Look-ups in named tables: a row name and a column name give one cell, copied from the table.

kidos
cols = buti, bor, fogol, lurel, vev, pak, kof, bidit, puv
nipa: [7.487, 5.327, 2.030, 2.561, 4.101, 4.564, 6.648, 3.104, 4.025]
remok: [2.061, 5.490, 8.094, 5.607, 4.723, 4.329, 4.780, 5.400, 5.992]
lop: [2.269, 3.365, 3.273, 4.813, 5.831, 3.423, 3.091, 1.616, 3.851]

nipa, puv => 4.025
lop, lurel => 4.813
nipa, bidit => 3.104
lop, puv => 3.851
remok, pak => 4.329
remok, kof => 4.780
remok, buti => 2.061
Which row has the largest bidit? remok

gud:
|  | kinunat | kezokob |
|---|---|---|
| sizoni | 107 | 206 |
| guvuzu | 102 | 48 |
| gipil | 46 | 112 |
| noditu | 82 | 114 |
| vikem | 41 | 118 |
| dufed | 114 | 167 |
| burok | 115 | 106 |
| tes | 135 | 66 |

What is the kezokob of gipil in gud? 112
What is the kezokob of burok in gud? 106
What is the kezokob of guvuzu in gud? 48
What is the kezokob of vikem in gud? 118
What is the kinunat of sizoni in gud? 107
What is the kezokob of tes in gud? 66
What is the kinunat of gipil in gud? 46
What is the kezokob of noditu in gud? 114
What is the kinunat of noditu in gud? 82
What is the kinunat of burok in gud? 115

zom:
,mapo,mudosat
duzine,108,143
fab,163,88
luron,201,75
topo,88,2
mugo,135,115
pid,152,129
rodur,145,119
dis,115,118
bomo,44,107
lun,109,133
sisilef,145,52

What is the mapo of dis in zom? 115
What is the mapo of bomo in zom? 44
What is the mudosat of topo in zom? 2
What is the mapo of fab in zom? 163
What is the mapo of mugo in zom? 135
What is the mudosat of sisilef in zom? 52
What is the mudosat of duzine in zom? 143

Table donil
	bagufe	gaboz	regu	kapere	kot
lol	103	56	89	176	169
gaka	39	110	120	101	167
zigup	111	83	95	178	142
posilem	108	91	144	137	111
nuvenel	96	101	132	183	213
tumup	180	112	200	181	91
kov	128	160	128	112	65
fudipi	163	164	102	47	139
zon	138	211	166	175	143
pek	79	112	165	94	129
mevodal	168	152	182	183	44
bitira	235	136	150	164	46
kemut	114	46	169	98	153

What is the bagufe of zigup in donil? 111
What is the gaboz of posilem in donil? 91
What is the kapere of tumup in donil? 181
What is the kot of mevodal in donil? 44
What is the bagufe of tumup in donil? 180
What is the bagufe of fudipi in donil? 163
What is the gaboz of kov in donil? 160
What is the gaboz of zon in donil? 211
What is the kapere of pek in donil? 94
What is the kapere of kov in donil? 112
What is the gaboz of pek in donil? 112
What is the bagufe of pek in donil? 79
What is the kapere of mevodal in donil? 183
What is the kapere of fudipi in donil? 47
What is the gaboz of bitira in donil? 136
Which row has the largest kot? nuvenel

paruraz =
fields: tus, suba, peze, gat, kigevuz, takov, furif, sel
bik: [49, 31, 29, 45, 28, 45, 45, 79]
puludi: [59, 20, 18, 55, 17, 55, 37, 93]
lamaz: [232, 230, 229, 236, 231, 236, 211, 198]

gat of lamaz: 236
suba of bik: 31
sel of lamaz: 198
gat of puludi: 55
gat of bik: 45
suba of lamaz: 230
furif of puludi: 37
kigevuz of puludi: 17
sel of bik: 79
furif of lamaz: 211
peze of bik: 29
tus of lamaz: 232
tus of bik: 49
takov of bik: 45
kigevuz of lamaz: 231
suba of puludi: 20
takov of lamaz: 236
tus of puludi: 59
takov of puludi: 55
Row with the largest takov: lamaz

temog:
        rig  samupo  pavapuf  zizuge
ded    -179    -531     -530    -180
vuref   -65    -631     -628     -67
kub     634    -333     -345     634
baled   510    -423     -435     511
bazi     20    -812     -816      20
pufan  -995    -361     -353    -996
dade   -569     281      288    -569
bev    -556    -446     -440    -556
zulaz  -710    -356     -353    -709
tal     587    -348     -359     587

zizuge of tal: 587
pavapuf of dade: 288
pavapuf of pufan: -353
pavapuf of tal: -359
samupo of baled: -423
zizuge of kub: 634
samupo of pufan: -361
rig of kub: 634
samupo of kub: -333
pavapuf of bev: -440

